Named turns come first, each shown by rows before and after it. Which turns, in which order, take the first row of each pair that follows to the second? Write the first one first, as in the answered first pair.
turn X:
[ 19   6 -18  29 -37 -12 -23 -17  23   8 -38  39  13  -7  -5   6  -5  -4
  13 -16 -10  24   6  13   7  -2  23 -42   4 -17 -12  12  -7  -2  -3   2
 -14  14  14  33  36  -4   5  -6 -35   4 -32  22 -19  15   1  10   1 -24
  -2  26  -4  43   0  26 -16 -24  -8 -15  28   6 -31  36  -4   0   7  -6
   7  -2 -31 -34  42  22 -21] => [ 22  12 -20  22 -33 -12 -26 -15  23   7 -30  36  14  -9  -3   4  -5  -7
   6 -20  -9  23   6  14   6  10  17 -47  10 -11 -12  13 -10   1  -6  -3
 -17  11  24  32  33   2   0  -3 -41   7 -34  29 -21  20  -2   8   1 -18
  -4  24  -4  44  -1  26 -21 -21  -5 -11  33  11 -35  24  -1   3   0 -11
   7   2 -29 -31  32  22 -21]
[  0  -3   8  -2 -15   3   1 -10 -19  10   7 -15   4  24 -14  -4  13   0
  22 -13   6  -2  -6 -17 -19  -4  -9  -7  -1   2  19 -12  16  13 -10 -25
  -2   0  -2  19  -2  11   7 -17   5   4  -2  11 -14  -6  -4 -28 -22  -1
   2 -39  27   6  -5  -2   1   2   4  17  12  27   0 -11 -14 -11   7  -9
  11  18  18  35  10  24  -6] => [ -6 -22   7   7  -1  16   7 -24 -24   8 -22   3   2  -8  -9  10   3   3
  20  -7  18  -4  -4 -19 -15 -19 -15   8 -17 -11  12 -16  20   1  -3  -4
  18   0 -14  17   8   2  24 -25   0   5   1 -10   3 -18   6 -21 -14 -15
   5 -20  21  -9  16  11  10 -10  -6   1 -12  13  10  14 -10 -11  17   2
   1   9  13  25  22  28 -10]
[ 16  -2 -15 -15  -5 -13  11  35   7 -33 -17  12  13 -37  11  -2 -36  23
   9 -26   7  24 -10  31  37 -17 -39  32 -18 -25  15 -20  -9 -19 -20 -26
  -3  -6 -13  -4  10 -12 -19 -12 -38 -24 -16 -15 -18 -17   5   7   2   0
  22  11 -55 -16  20  16  -5   0  -9 -11 -33 -31  25  26  29 -28  11  -2
 -16  18  14  -5 -17  19   0] => [ 17  19 -16 -26 -14 -25   8  48  13 -33  13  -2  14  -7   8 -15 -29  18
   5 -35  -3  29 -13  32  36   9 -42  12   3 -12  23 -15 -12  -7 -27 -43
 -23 -12   9  -3  -3   0 -42  -5 -39 -21 -16  12 -29   2 -10   1  -5  18
  15 -13 -51   6   0   4 -21  10   5   7 -10 -15  15  -4  26 -20  -4 -17
  -7  29  18   5 -33  14   9]
turn S:
[ -7   3   0   2  -5   8 -19 -25  25  26  14  29  21  16  26 -29  -6 -12
   8  38  23 -24  18  -5  13  14  -6  -2  -2 -23   6 -32   2   5 -48  -6
  19 -10  -2   6  11 -16  23  10  -9  -4   0  12   2 -31  -4   2   6   2
 -21  24 -25  -7 -19 -13  10 -13  -6 -19  19  -3 -39   1  -3  16  -1  16
   6 -52  -6  -7 -37   9 -21] => [ -3   2  -6   7  10   1  -1 -18  18  32   5  23  15  16  32 -28   4 -18
   8  37  19 -26  19 -12   0  20  -3  -9  -2 -23  11 -22   9   2 -44 -24
  21 -19   6   6   1  -4  22 -10   7  12  10   8  -7 -31   4 -14  13  11
 -27   9  -2 -28 -40 -12  14  -3   3  -8  12   1 -29 -11 -13  22   8  21
   2 -49  -2  -4 -31   8 -25]
[ -4   3   1   1  -3  -2  11   0  -5   4  10  19   9   1   5  -3 -18 -16
  -2   2   7  -3   0  17  -8   2  -5   7   2   3  -8   9  -6  -2   5  16
   6  -2  13   0  20   9  -5   1  16   9  -5  -8  -1 -11   9   8  -1   2
  10  11   0  -4  17   3   6   3  -1  -7  -4  11  -4   4   3  -3  -1  -4
   7  -4  -7  -9  16   6   5] => [ -3   3  -2   0   1  -4  13   1  -8   5  11  18  11  -3   8  -2 -14 -15
  -3   2   4  -3   1  16 -10  -1  -1   8   3   2  -5   9  -6  -7   7  15
   6  -2  13  -1  18  12  -3  -5  17  11  -3  -8  -5 -12   9   4   2   1
  10  10   4  -5   9   5   4   8   0  -5  -7  16  -3   3   1  -1   4  -5
   6  -3 -12 -11  19   2   2]
[  1  -3 -10  -9   8  -8 -12   5   8   3   6  10   3 -11  12   1   2  11
 -15   4  13 -11  -1   3 -11  15   8 -17   9  -4   5 -13  -7 -21   2  -5
   8  -2   7   2   3   6  -2   8 -33  17   3  10 -22   1  -7  -6  21  17
  -8  -3  -5   1 -17  25 -10  -1   2  -5  16  19  -7  -9  22  15   6 -32
   1  -9   1  -8  -1  -2 -13] => [ -2  -2 -15  -3  27   0  17   8   3   0  -5  -2 -12 -13   4   0   0  -4
 -15   5  14 -17  -4  -5  -5  26 -10 -20  -1  -1   8  17   1  -3  -3 -20
   8 -16  13  -6 -11  12  -8 -11 -14  18  12   9  -5   7  -2 -11   2  22
  -7  -8   7 -11  -5   7 -12  -6  17  20  -1  22   4 -24   6  24 -13 -12
  -5   5   7   6 -13   0   1]
turn U:
[ -7  -3  -3   4   1  -2 -23 -21 -19   7   2  20   7   0  26   6   8  19
   0  -3   7  19   8   6  -4 -18  32  14   9  -1   6 -37 -18 -19  16  39
   5  17   2  13  19  -2   8   0 -15   0  13  -3 -21 -28  13 -14  20  14
   3   8 -10   6 -15  22   8   7 -11 -28  18  18   1  16  -8 -22  30 -18
  -5 -22  -5 -20  22   2 -32] => [-12   6   3  -3 -17   7 -33 -23  -9   2  14  13   8  15  10   0  -1  13
   8  -4  11  23   7  13  13 -15  22  14   8   9   2 -31 -25  -3   3  54
  -7  20  -1   9  21 -12   2  19 -20 -19  10   2  -5 -19   5   0   2   7
  11  15 -32  35   8   8   3  -3 -13 -27  19  11 -13  17  -5 -28  16 -12
   1 -11  -8 -16   6   5 -17]
[ -5 -15 -24 -22 -13   2 -52  31  -2 -16  19  31  12 -37  28   3  18 -14
  -4  37  37  -1   8  24  10  15  -6  -3 -21 -25 -13   2 -33 -17  17   7
  20 -16 -14  -6   3   7  -3  36 -78   0 -17   0  -4   7 -42 -18 -11   5
 -15  14  12  19   3  32 -16 -39   4   7  58   4 -23  23  44  -2   8 -59
 -16 -30   0   1  -3  30  -2] => [ -4 -17 -26 -20  -6  -5 -50  31  -6 -16  15  35  13 -39  29   7  23 -13
  -9  35  35  -1   8  23   4  17  -2  -2 -17 -30 -13  -2 -30 -22  21   3
  27 -19 -16  -1  -1  16   0  27 -78   7 -14  -2  -8   4 -41 -25  -1   9
 -18  10  21  12  -3  38 -10 -34   6   7  58   6 -18  24  42   2  14 -58
 -19 -31   4   1   3  28  -7]
[  1   8 -27  -9  -3  10  35 -11  -3 -13  38   2  15   2 -22  17   8  28
  33 -10 -15  11   0   2  29  -9   2  23  -3  32   3  22   2  10 -13   7
 -25  32 -10  -2  13  -2   3   0  27   5 -24  -4 -16 -20   8  10 -30 -10
   1 -28  30  -5 -22 -22   9 -20  -3 -17  35 -34  32 -17  -4   9  20   6
   8  16  13  -1  -2  -4  -1] => [ -1  16 -25 -13  -2   8  35 -10  -2 -14  39   3  12   4 -24  16   5  22
  30 -12 -14  12   0   3  33  -1  -3  19  -1  34   4  27   1  12 -16   3
 -27  28  -4  -5  13   2  -1   3  25   4 -25   1 -14 -17   5  14 -31 -10
   0 -29  28  -2 -19 -24   3 -19   1 -12  39 -32  28 -25  -5  14  16   5
   8  20  15   2  -8  -1   1]
Pairs:
Between the rows of a pair lie 2 to 3 turns.
[-11   6  -5   4 -19   3   8  11   3   1  -3 -15  -1  27 -25  -6   6  -9
  26 -13 -11  -4  -4  -4  14   0  -6 -11   9  17   6  13  -6  28 -12  -8
 -22  10 -11  -8 -15  -1 -12  11  23 -17  -5   5  16  13   1  13 -21  -5
   1 -20   3  12   9 -28   0  -3  16  18  -1   0 -14 -14  -7  -6 -19  34
  -7  16   3   6 -15   2  17] => [-12   9  -3  -9 -30   3 -16   3   5  -4  11  -6   8  17 -21  -5  -5  -5
   9 -15  -4   3  -3   4  20   5  -8  -7  15  18   1  -6 -13  20 -12   8
 -20  14  -5  -7  -1  -1 -14  38  -6 -23 -17  10  13  11  -8  20 -16  -5
   4   0 -18  35  17 -14 -10 -10   6   8  12   3 -23  -8  10  -8 -19  10
  -2   9  -4  -2 -17   2  12]	U S
[  4  -9 -14  18 -38   5 -24 -30   1  -5  14   5  15  13   3 -20   8  33
   3   2 -16 -13  -5  10   5 -10  13   5 -34  -8  20  14   4  -5  -5 -15
  -9  31  -1 -11  26   3 -13  -1  11  -1 -17   3  25   7 -22  20  -9  -5
   2 -60 -12  34 -11  -4  17  11 -14 -17  -1 -13   8  22 -20  13 -12  29
  -2  23 -18 -28  23   5  45] => [  6  -4 -17  16 -37   3 -22 -25   1  -2  22   3  17  17   7 -23  11  29
   3   2 -19 -11  -5  10   1  -4  13   1 -32  -7  22  15   3  -2  -8 -18
 -13  28   5 -11  22   6 -15  -1  12   2 -18  10  20  12 -25  16  -7   2
   2 -68  -9  36 -17  -3  12  13 -11 -13   6  -7   6  16 -19  15 -10  25
   0  24 -17 -25  21   6  46]	S U
[ -7   9  27  -6   6 -10  12  -9   9   0  16 -18  -8   3  11  16  19   5
  -8 -33  -7 -26  29 -25  -5  -7   6 -29  15  13  48  19  20   0   0 -15
  19 -18 -19  -1  16  12 -19  20   4   9 -16  22 -19 -17   9  14   3  36
 -28  10  25  11 -22  17   8  -1 -27  14   7  -8 -24  -2  30  -1 -27   5
  19  -7 -16  22  21 -35 -20] => [ -4   8  25   1  15  -8  24 -10   6  -1   4 -17 -12  -4  11  19  18   0
  -7 -30  -6 -32  32 -29  -4  -7   2 -27   7  11  49  30  25   1   0 -17
  24 -22 -19  -3  15  10 -12   9  11  11  -8  16 -13 -20  16  10  -3  32
 -27  10  30   2 -16  14   9  -6 -24  18  -6  -9 -17   1  24  -2 -29  16
  14  -3 -17  25  22 -32 -20]	S U
[  0 -15  16   6 -21 -17 -19  -4 -18   5 -13  32   3 -25  21  -9   7  12
 -17   2  18   9  14 -17 -23 -28  -4  15  12 -22 -12 -45  20 -40  24   9
  -2  24 -17  -6  13 -18  19  19   6  -2   2 -25 -28 -20  15   0   6 -25
 -19  -2  11 -11 -27   6  33  19 -10 -52  23  -5   1  12   3   2  57 -16
   5 -32  -9 -32  28 -11 -40] => [  3  10  13 -13 -29 -34 -26  13 -12   3  28   8   5  10  19 -24  19   6
 -23 -10   8  11  11 -19 -27   7  -8  -9  35   1  -4 -35  12 -21   9 -15
 -27  17  13  -5   0   1 -10  33   0   1   0   7 -44   1   0 -11  -2  -2
 -23 -30  12  14 -54  -9  13  33   6 -23  55  15 -14 -29   0  11  38 -38
  17 -17  -3 -20   4 -12 -32]	X X
[-17  18 -12  24  13 -12   7  16  -7 -28 -36  12  21 -58   3 -34   1  31
 -27  22   0  -4  31 -28   3   5   0   5  25 -25 -22 -24  14 -54  -5   1
  29   2 -16  -7   3  29  19  53 -55  24 -29 -54  -6 -38  17 -57 -16 -25
 -55  53   4 -10 -27   7  31  27   1   8 -23  -3  31  41   3 -19   0  -6
  -6 -17 -18 -23  12  21 -35] => [-25  34  -3  15 -11   1 -11  13   7 -42 -12  -2  26 -34 -20 -48 -18  24
 -21  20   8   1  24 -22  32  17 -17   2  28 -10 -31 -14   3 -25 -26  15
  13   7 -14 -15   8  19   3  84 -62  -4 -37 -39  21 -25   6 -34 -45 -29
 -42  64 -29  37   7 -14  12  11  -1  20 -15  -7   8  36   6 -23 -40  -4
   1   1 -22 -16 -19  27 -10]	U U
[-12   3 -24 -15   5  -9  -1  12  23 -15  16  -5  -4   5  -7   9  18 -10
 -16  -4   5  -1 -24  -2  30  28 -27  -8  32  17  15  12  17  13 -12  -8
 -11 -10   7 -15 -10  25 -17  -2 -17 -11  19  28  -7  16 -10 -10   9   1
 -27   4 -13  28 -11 -23  -1  -6   9  19   8  17   1 -37  15  16 -12 -13
   5   5  -8  -4 -32  -7   5] => [ -6  -9 -26 -14  10 -21  -3   7  18  -7  10  10   1  -8  11  15  27   5
 -22  -5   1   2 -20  -4   9  18 -10  -4  36   7  19  -9  15 -15  -3  -8
  -1  -4   3  -5  -3  25  -5 -10 -26  -1  15  16 -31   4  -4 -17  35   2
 -31   2   2  10 -37   0  10   5   2   3  13  18   4 -27  19  13  18 -26
   5 -14 -10 -10  -7 -10 -16]	S U
[ 24  16  27  13  17   3  -4  22  16 -14  24  23   3  -8  -6  12 -16 -11
 -21  -8   7  -6 -31  30  47 -22   1  -6 -30  -9 -39  -9   3  20 -11  30
  -4  18  10  -9  13  13 -16   6  -7  -6   0   7   8   9  -2  10 -17 -31
  16  12 -22  31   5 -23 -17   4   3 -15 -14   6  16  -4 -37 -23  12  15
   3  23  -6   0 -20  -7  15] => [ 30  15  24   4  22 -18 -10  24   9  -9  34  30   6  -8  14  12  -3   0
 -34 -13   3  -1 -30  29  31 -16  17 -16 -18 -10 -33 -29  -1  -2   1  19
  -3  17  21  -2  12  26 -15   3 -17  12   1  14 -23  10  -4  -4   4 -20
   3  -2  -9  23 -32  -4 -20  22   1 -19   4  19  16 -10 -31 -19  34 -12
   8   8  -7  -6  -6 -11  -6]	S X X
[ -9  28 -19  -2  10 -16   8  -4 -23  -2 -19  -9   5   3 -15   3  -7 -22
 -10   8 -29   5   4  15  16  33 -32 -12  -9  15 -19  43  -6  38 -17  -4
 -12   0 -15 -16 -14  22 -33  -7  43   4  -2  12   3   7   8  -1 -13  -1
 -15 -20   9   1  27 -10  -8  -7  31  23 -28 -15 -22  -9 -19  16 -17  -1
 -28   6   3   5 -32  -9  19] => [ -9  13 -17   7  13  -5  12 -16 -31  -1 -44   1   5 -16 -14  14 -13 -18
  -2  13 -20   3   8  15  18  12 -28   3 -23   3 -25  35  -3  25  -7   9
   2   6 -30 -14  -6   9 -18 -16  47   1  -1  -9  14  -4  16   6  -9 -16
 -11  -7   7 -14  38  -4   6 -15  21   6 -47 -29 -13  15 -17  10  -8  11
 -30  -5  -1  -2 -18 -10  11]	X X
[ 15 -12 -13  15   3 -34  12   5 -32  50  18  -4  -4  26  16  33  19  17
   9   6  -9  -2   0   1 -30 -36  26   6   8 -41  37 -33  10 -23   2  -5
 -24  26  12  32   2 -11  12   0   5   1 -13  13 -39  45  11 -23  16  -3
 -28 -36  32 -16 -71  14   4  22 -10 -24  14  14  -6   8  -4  10  47  -6
  -2 -26   8 -11  30  -5 -48] => [  7  -3 -25  -6  30 -37   6   2 -34  30  39   3 -11  -6  27  34  -3 -10
 -42  -1  10   6  -2   3 -23  17 -12  -9  15 -33  33 -19   7 -21  -5 -16
  -7  -4  51  22   1  20  -4  21 -33   4 -15  32 -28  55  -5 -39  19  17
 -39 -11   8   9 -55  27 -29   2  -3  -5  18  41 -15 -16  16  38  16 -38
 -12 -21   7  -9  -5   2 -34]	X X
[ 16  14  -4 -27 -15 -26 -22   9  -5   9  40   1  17  22  14   2  20  19
 -18  -8  -9   7  -1   5 -20  19  24 -19  28   2  15 -29  -8 -16   3 -16
 -19   9  21   8   3  11   1  13 -16  20  -3  14 -55  10 -15 -15  30  10
 -14 -24  10  13 -63  16  -9  30   1  -3  46  27 -14 -24  16  -2  30 -40
  10 -12   6  -1  12  -6 -22] => [  6 -13  -9 -23  18 -10 -20 -13 -16  -7   5  32  11 -50  26  26 -10   3
 -54  -2  18   4   1   5 -10  25   0  -2   8 -15   1 -23  -1 -36  15   6
  25 -12  21  -1  20  16  18  10 -41  17  -6  -7 -24  -9  -5 -18  41   3
 -14  25 -11   4 -21  48 -16  -3  -9 -19  11  20  -1   9  36  10  26 -45
  -7 -23  -1 -16  11   6 -21]	X X
[ -8   4 -23  23   6  37   8   0  12 -31 -41 -25  -8 -54 -25  20  -1 -27
  -5  31  37   7 -19  -2  -9 -23 -54  32 -24 -52   5 -16  27  16  32 -24
   6   6  28 -11 -57 -16  42 -18  -4   1  18  -2  -7  -8 -18   5  36   7
  16  25  14  18  18 -13 -18  -2 -23  -9 -22 -34  17  85  -2 -10 -18  -1
 -35 -19   9  20  11   5  24] => [  1  19 -30  11  18   9  14  16   5 -25 -19 -34 -10 -37 -13  14  20 -27
 -17  20  20   7 -20  -8 -33   2 -47  12  -6 -43  21 -17  29  13  35 -58
  -8  -4  52  -6 -70  10  28 -26  -6  24  21  17 -39   0 -24 -24  51  31
   0  -6  41   8 -30  -9 -26  21  -7   7   3  -8  17  55 -10   3  -7 -25
 -32 -20  18  28  15  -3  10]	X U
[-12 -13 -11  -7  12 -13 -30   6 -28  19  -2   9 -13 -41  16 -21  -2  -2
 -17 -36  17  25  21   3 -34   4  -8  -2  20  15 -27 -16 -14 -26  -5 -14
  -1  -9   8 -13   7  -3   1 -13  -2 -11  -2 -12  12   5   0   9  32 -21
 -12   6  -6 -19 -19  40  -8 -23  -1 -24 -11   9 -21   3  -5  18  36 -11
  -1 -10   3   2  14 -25  10] => [-14  -8  -3  -5  -8  -1 -43   1 -18  11   6   4  -7 -29   4 -23 -10  -5
  -5 -34  22  28  19   7 -17  -2 -13   3  20  21 -36 -14 -22 -12 -14   3
 -13  -1  -1 -15  10 -21  -1   4  -6 -32 -10  -8  27  10  -3  26  16 -28
   0  15 -30   6   5  30 -10 -29  -6 -26  -9  -2 -32   7   0   9  19  -5
   4  -3   0   5   2 -19  21]	U U
[-12 -15   7  -4  20  18 -19  18  -9  12 -10  10   7 -21  15   2 -22 -13
  -2   0   4  -2  11  -1 -14 -28   7   2   1  -4   0  -9  12  -5  13  -6
  17  16  -4  18  24   8  19  -8 -12  -5  36  17 -19  16   1   9 -11  -8
 -13  -6  -1 -11 -13  13   8  19 -28   3  26  -9  31   0  27  10   3 -10
 -27   3 -15  -7   6  10   4] => [-16  -6  11  -8  -2  20 -26  19   1   8   4  -2   9   5   2  -6 -26 -14
  10  -1   1  -1   9   4  -1 -26   3  -2   4  11   0  -5   7  13   3  -5
  -1  20  -4  17  23   0   6   5 -13 -18  30  28 -15  27  -5  23 -26  -9
  -8 -13 -14  11  -8  -3   0  20 -24   9  34 -14  20  -6  25   5 -14  -5
 -18  11 -18   0  -5  10  14]	U U X
[ 11  -4  10   3 -21 -10 -10   0   1  15  -3   4   4  25  -5  -8  20  23
  24  11 -15 -14   6   0  -9 -28  22   7  10  -2  10 -29  -1   7   5   3
 -10  19 -15   9   5 -11   4 -12   9   5   0  -9 -26  -3   4  15   9  -1
   3 -18  15  -5 -20  -7  18  29  -2 -19  12 -10  -4   0 -11 -12  30   1
   8 -10  -4  -9  27  -7 -11] => [ 10  10  10   2 -25  -9  -7   9   4  11   7  -9   1  44 -17 -17  18  16
  32   8 -17 -15   2   3  -1 -20  11   3   9   9  12 -13  -1  25  -6  -3
 -25  18 -12   6   1 -14  -8 -11  19  -1   2  -2 -18   8  -2  15  -7   3
   6 -26   7   4 -15 -23  10  28   6  -4  14 -11  -8 -10 -15  -9  11   9
   8   7   1  -1  15  -4   3]	U S U
[  3   9  -1 -21   5 -15 -16   8   1   8  15  -2   6  21  14 -11   3   9
  -4 -11  -4   5   1 -10   1   9  19  -3  20   9   7 -31 -13   7   8   1
 -11   7   9   3   4  11   2  -2 -10   8 -12   4 -22   8 -20   6  -2   6
  -1 -15   5   9 -22  12  -2  15  -1  11  47  19  -9 -16   3  -7  28 -21
   8  -5 -21   3   6   3 -14] => [ -1   3   8 -13  -9   4 -23  -4   6   4   1   4   9  17  -1  -9 -10  11
  13  -7   6   7   1  -3  22 -15  16  13   5   3  -1 -31 -14  10   5  27
  -9  17 -16   0  17 -10  11   6 -10 -11 -17 -14   4   2 -14  30 -18 -13
  12   7 -17  19  13   5   7  -1 -13  -2  34  -3 -14   8   6 -17  23  -2
   9  -4 -24  -3   6   8  -4]	X U
[ 26 -48  41  20  36   3  29 -23 -18  12 -19 -21 -13 -20 -14   0  11   2
 -29  -4 -11 -30  25  22  15 -53  -1 -12  10  -8  -2 -26 -19 -41  35   6
 -27 -20  18 -16   8  12  10  26 -23 -21 -14 -22  26 -48  41   3  31 -16
 -20  -4  10 -25 -35  35   0  -8   1 -35   4  29  11  28  14 -17  17 -32
   4 -26   0   4  23  15 -33] => [ 28 -45  41  27  37   1  45 -17 -21  17 -25 -30 -18  -6 -18  -4  18   3
 -15  -2 -18 -36  26  17  12 -59   4 -17   9  -4   5 -15 -14 -36  34  -7
 -36 -20  17 -16   0  12   7  10  -2 -15  -8 -21  25 -44  44  -1  27 -15
 -20 -21  28 -37 -46  24   6   2   8 -27   0  28  17  23   0 -17  17 -21
   5 -21   4   8  27  16 -32]	U S
[  2 -12 -20  17  19 -19   8  -9  -8  -4 -19  -9   4 -21   4  -3  -2  -1
  16  10  -6 -15   9 -15   2 -12  -4   0   6  -5  -5  21  21 -18  13   2
   9 -18   6  -9   9 -12  20 -26  14   9  11 -26  -5   6  -7  -9  -4   4
 -19   6  28 -15   6 -12  -9  -2   1  -3 -17   6  15  11  11  23   6  15
 -12  17   5   0 -20   3   2] => [ -3  -5 -14  11  -8  -9 -17 -12   4 -11  -2 -10  12  -7  -7  -9 -13  -2
  22   7  -1  -9   7  -3  19 -13  -9   2  12   4 -15  13  10  -5   4  24
  -2  -8   3 -12  17 -25  13   3  -1  -8   0 -15   7  12 -17  10 -21  -2
 -14  23  -2  21  28 -21 -17  -9  -7  -5  -6  -1  -1  13  20  14 -14  11
  -5  21  -3  -1 -35   3  12]	U S U
[ -9   6 -24 -27  -1 -24  15  -5   7  15   8 -24 -12  32   8   9   7   4
  23 -16   0 -11  -5  -6  -6   9  35 -26  19  -3  -6 -10   3  -1  -4 -34
 -15 -16   3  -3   0  10  -9  -5   4   3 -24  19 -28   6  14  14   9  -4
   1 -29   3   3 -28 -10  23  33  14  -8  12   7  -6  20   6  12  29  -3
  -9   4  11  15  -1   2 -12] => [-12   1 -25 -20  14 -17  36  -3   5  12  -6 -26 -22  24   5  12   2 -10
  20 -14   1 -17  -8 -11  -1  16  22 -24  10  -2  -4  13   9  12  -5 -43
 -11 -27   5 -10 -10  13 -10 -21  20   3 -16  15 -10   7  16   8  -3  -4
   4 -28   7  -9 -14 -20  20  21  24   5  -5   8   2  13  -1  20  17  12
 -15  14  15  21  -9   5  -3]	S U
